(in the rows, 128 means zero)
The rows below come in pairs that one turn or mirror swaps. Which row does each named row swap with?
The rows were stretched afterwards, more along some directions than others.
nusi: [125 154 127 143 144 131 151 143 130 110 136 117 116  87 131 128 142 167
 134 110 134 142 143 129 140 155 158]
fuz: [105 166 121 174 149 120 149 116 109 117 127  97 122  97 133 154 129 128
 130 133 150 113 119 132 129 106 135]
dudit: [104 129 119 144 145 136 125 106 111 126 161 141 134  97 157 154 142 134
 141 128 173 123 127 144 110 120 157]
Gela: [115 138 138 134 104 139 138 141 140 156 144 129 121 104 134 167 136 170
 131 120 144 120 113 123 127 126 138]
Lepul: [120 157 115 133 123 129 150  94  98 134 111 121 123 106 129 167 129 124
 135 110 166 131 107 147 103 107 140]
suk: [110 118 133 104 132 171 152 145 142 162 187 112 131 121 141 134 131 138
 142 123 154 126 123 130 112 135 109]
febo: [129 160 122 145 137 137 161 135 126 120 137 127 131  92 142 140 141 169
 143 123 143 147 141 126 135 150 153]
duto: [116 148 109 136 134 146 151  99  93 143 136 123 116 107 128 164 120 117
 132 111 165 136 111 145 103 107 139]
bev: [149 123 119 108 144 122 130 112 140 118 126 123 140 121 131 118 136 142
 136 136 155 154 114 124 108 123 118]
datul: [118 155 121 141 139 132 144 143 131 114 143 122 122  86 137 129 142 174
 136 118 139 142 143 131 138 148 159]
zupuz: [145 165 126 149 105 133 153 142 136 140 138  94 137 120 113 164 120 151
 139 126 145 115 140  90 126 142 124]
Mupag: [140 170 124 143 104 134 158 149 131 135 139  88 123 116 109 158 115 144
 126 115 145 118 142 105 130 141 130]
Zik: [148 123 126 117 158 112 135 107 137 125 123 123 148 117 123 127 137 133
 138 148 153 148 117 110 116 126 115]
zumak: [148 126 127 117 145 125 134 122 141 116 125 117 139 125 122 115 128 134
 143 144 152 149 123 114 111 123 119]
mafip: [115 115 117 116 165 116 122  93 107 138 141 154 142 130 154 137 139 129
 138 108 146 140 114 145 126  97 142]
gogon: [125 111 123 108 154 112 108  96 115 141 135 164 147 134 153 142 143 135
 137 120 135 145 117 146 132 105 134]
mubuk: [120 147 134 130 129 132 146 141 134 112 145 127 124  98 137 129 148 182
 135 125 139 137 139 122 136 165 151]
zov: [114 110 127 107 137 160 143 135 143 163 178 124 143 119 162 139 138 135
 145 120 155 132 108 135 111 133 121]
zazo: [126 143 126 141 106 147 146 147 139 152 143 119 128  97 141 156 128 153
 123 134 137 116 115 116 126 115 131]
vozi: [139 130 123 121 146 116 130 110 139 105 117 112 139 114 131 108 138 129
 134 144 147 144 120 124 121 121 120]
kaga: [109 113 121 103 134 171 142 136 139 168 181 116 135 122 150 132 131 140
 150 116 158 128 123 139 106 136 115]
Palob: [129 112 119 105 105 150  95 139 137 138 180 152 115 117 133 135 136 161
  97 119 113 122 141 128 120 135 133]
Dal: [114 112 130 108 135 159 147 147 146 160 181 114 145 120 152 126 125 141
 144 122 159 124 118 125 112 126 119]
rin: [147 152 122 155 109 139 161 143 135 145 151  99 126 117 117 167 125 145
 139 128 147 131 129 100 116 155 124]
Reras: [133 112 122 110 119 148  89 130 138 134 165 149 119 118 137 129 136 152
  95 109 110 133 133 128 118 128 144]
Ligo: [130 123 136 117 112 149 128 144 141 146 151 146 128  98 129 152 130 177
 108 130 138 134 101 126 126 130 138]
sed: [129 127 140 132 104 145 135 161 147 138 137 118 127 117 118 137 119 157
 128 133 142 117 123 100 131 119 136]
rodu: [135 133 119 106 139 119 123 110 143 118 127 111 129 115 123 106 135 136
 128 142 147 140 119 129 113 117 116]
situn: [132 156 128 141 137 132 158 137 133 118 135 122 130  93 135 133 140 167
 144 117 140 152 140 124 137 168 154]
Vid: [116 107 118 116 161 114 108  96 113 138 150 157 136 138 160 135 145 127
 130 115 140 136 117 148 131  91 141]
fof: [100 141 124 152 148 136 131 117 113 125 167 129 128  97 139 144 129 136
 142 134 177 112 146 132 118 114 153]
dere: [133 150 130 134 133 133 147 149 142 119 138 123 129  98 139 133 145 174
 131 117 132 141 143 119 141 152 151]
vol: [102 128 114 148 146 140 126 106 108 128 164 143 136  99 153 154 141 143
 148 137 177 117 141 144 114 116 149]
Vuko: [113 130 112 147 151 131 129 101 107 131 159 143 136  96 147 157 138 133
 147 133 175 125 136 139 108 116 152]
gilu: [139 130 113 117 154 120 131 110 128 114 125 111 142 115 136 110 132 130
 135 138 155 144 121 118 116 123 119]
gego: [108 115 131 109 134 166 147 147 146 161 178 111 134 125 152 128 132 136
 149 119 147 122 121 130 110 122 120]
venu: [126 104 115 113 125 160  95 132 142 159 197 160 126 112 147 139 128 161
 110 127 129 136 129 129 113 133 133]
Lurul: [123 155 118 148 136 139 153 109 104 138 112 129 140 107 118 163 120 108
 135 112 161 136 115 141 108 112 148]
ninek: [114 127 135 134 113 159 147 154 142 147 164 128 124 105 128 153 130 162
 117 129 146 120 107 118 124 122 146]
Mit: [137 147 114 134 144 142 152 102 106 132 114 138 124  99 116 165 122 126
 128 113 156 140 100 148  99 108 141]
panen: [121 151 107 142 126 144 138 107 103 144 125 112 126 104 129 169 118 121
 135 108 162 133 117 132 106 102 136]
komul: [113 157 140 159 136 103 140 126 131 129 128  93 118 103 132 142 134 137
 121 118 138 119 117 118 131 109 136]
loro: [110 113 116 101 150 127 108  94 112 132 153 155 131 136 157 139 144 136
 131 111 147 129 116 162 122  97 133]
rufav: [144 166 118 151 112 131 150 142 124 130 135  93 133 121 121 170 122 136
 136 124 146 120 143  99 124 124 130]
tunik: [118 117 118 121 157 113 118  95 103 135 135 152 145 136 161 133 132 121
 137 116 143 133 118 145 126  84 131]
rete: [132 168 129 142 105 136 160 147 133 133 138  95 118 115 108 167 121 148
 137 122 153 123 137 118 128 151 125]
fipop: [128 102 122 104 115 156  97 143 148 150 187 151 128 124 131 130 130 159
 109 134 119 128 135 112 116 128 132]
lidi: [106 166 130 167 138 105 145 112 116 120 119  88 127 100 127 145 133 130
 128 126 141 111 122 121 136 106 128]
Dosiv: [150 154 130 133 108 145 152 149 150 146 149 100 124 125 112 161 122 159
 130 122 150 115 123 103 113 153 123]
tede: [121 164 133 178 137 121 155 131 126 117 124  88 120  98 131 146 120 128
 122 121 152 121 121 120 131 113 133]
sogu: [108 162 134 172 141 105 155 123 119 114 119  92 122 107 126 143 133 124
 133 122 145 112 115 126 135  97 140]
rumab: [129 128 137 116 106 144 129 136 143 134 138 136 119  99 126 150 131 173
 103 130 130 126 112 130 133 136 124]
vela: [114 126 129 116  95 164 125 157 143 151 167 133 114 121 127 143 126 173
 113 135 137 111 123 125 123 125 124]
daris: [129 134 142 137 116 143 152 151 151 153 134 135 138 106 127 151 135 147
 120 124 134 121 108 124 131 128 137]
Pum: [105 129 118 141 145 135 133 104 103 118 164 140 135  92 147 153 141 141
 134 128 177 123 130 147 110 119 150]
Vupak: [116 120 105 124 166 121 124  85 106 138 135 153 146 129 163 141 136 115
 146 117 148 132 121 155 124  89 131]
vep: [118 109 127  95 112 157  89 139 151 138 181 148 113 122 129 123 138 167
  95 120 115 123 134 129 116 139 129]
lat: [147 159 127 139 104 137 157 145 140 131 137 100 126 120 109 166 123 145
 134 131 150 120 131 106 121 147 122]
tebus: [130 138 118 115 133 140 131 102 104 126 122 133 124 105 124 153 124 139
 112 100 159 142  97 149 108 111 146]
taf: [115 160 137 137 135 141 148 155 140 116 142 104 118 101 121 122 132 165
 134 113 131 126 152 111 134 151 160]
Fumo: [133 135 122 113 148 115 122 104 131 115 119 118 133 114 123 116 135 131
 131 135 150 151 123 129 111 121 126]
tiz: [134 138 139 125 117 153 144 157 157 151 142 134 117 103 114 145 120 164
 122 125 131 118 109 122 118 126 140]
Ris: [128 152 119 124 129 137 140 102 106 131 112 124 124 108 118 153 110 137
 127 102 161 141 116 142 112 124 140]
Ketom: [111 168 133 178 145 117 161 127 121 122 122  90 121  95 133 143 122 125
 130 120 147 122 117 124 132 112 139]
Lipe: [120 122 112 119 165 118 118  95 111 144 143 162 149 128 154 143 135 138
 143 120 152 143 124 143 129 111 134]
gep: [122 142  99 136 141 137 137  93  89 140 130 138 126 107 135 163 125 132
 124 108 169 138 112 152 112 110 136]
Geri: [110 165 121 183 145 109 157 127 115 114 120  80 129 115 139 141 127 115
 146 131 149 106 128 117 140  92 136]
Bubin: [123 110 123 105 109 160 103 137 153 158 186 156 119 121 133 136 131 163
 117 127 121 126 137 129 110 144 131]
Rek: [127 103 116 109 120 162  97 140 139 157 193 152 124 132 139 136 129 148
 112 127 120 137 139 120 115 127 135]
bot: [123 143 117 142 136 139 157 106  91 134 117 125 124  95 122 166 127 130
 131  98 159 154 110 140 117 129 144]
nevu: [126 132 112 133 145 143 154 108 109 154 139 127 140 111 125 163 117 122
 137 119 177 145  95 131 105 110 140]
vafak: [122 129 131 130 107 152 141 153 145 155 160 126 121 114 135 149 125 155
 124 141 141 110 117 113 127 112 128]
mezar: [153 157 119 159 112 144 164 153 137 148 149  99 137 116 112 167 114 139
 139 129 146 129 131  91 120 141 126]
Zivi: [116 157 137 167 133 109 152 119 117 116 121  97 126 106 131 146 127 127
 119 135 146 119 117 120 133  99 126]

zazo pairs with Lepul
gep pairs with vela
Vuko pairs with gego
zupuz pairs with lidi
fipop pairs with mafip
datul pairs with bev
mezar pairs with sogu
nevu pairs with ninek
vol pairs with kaga

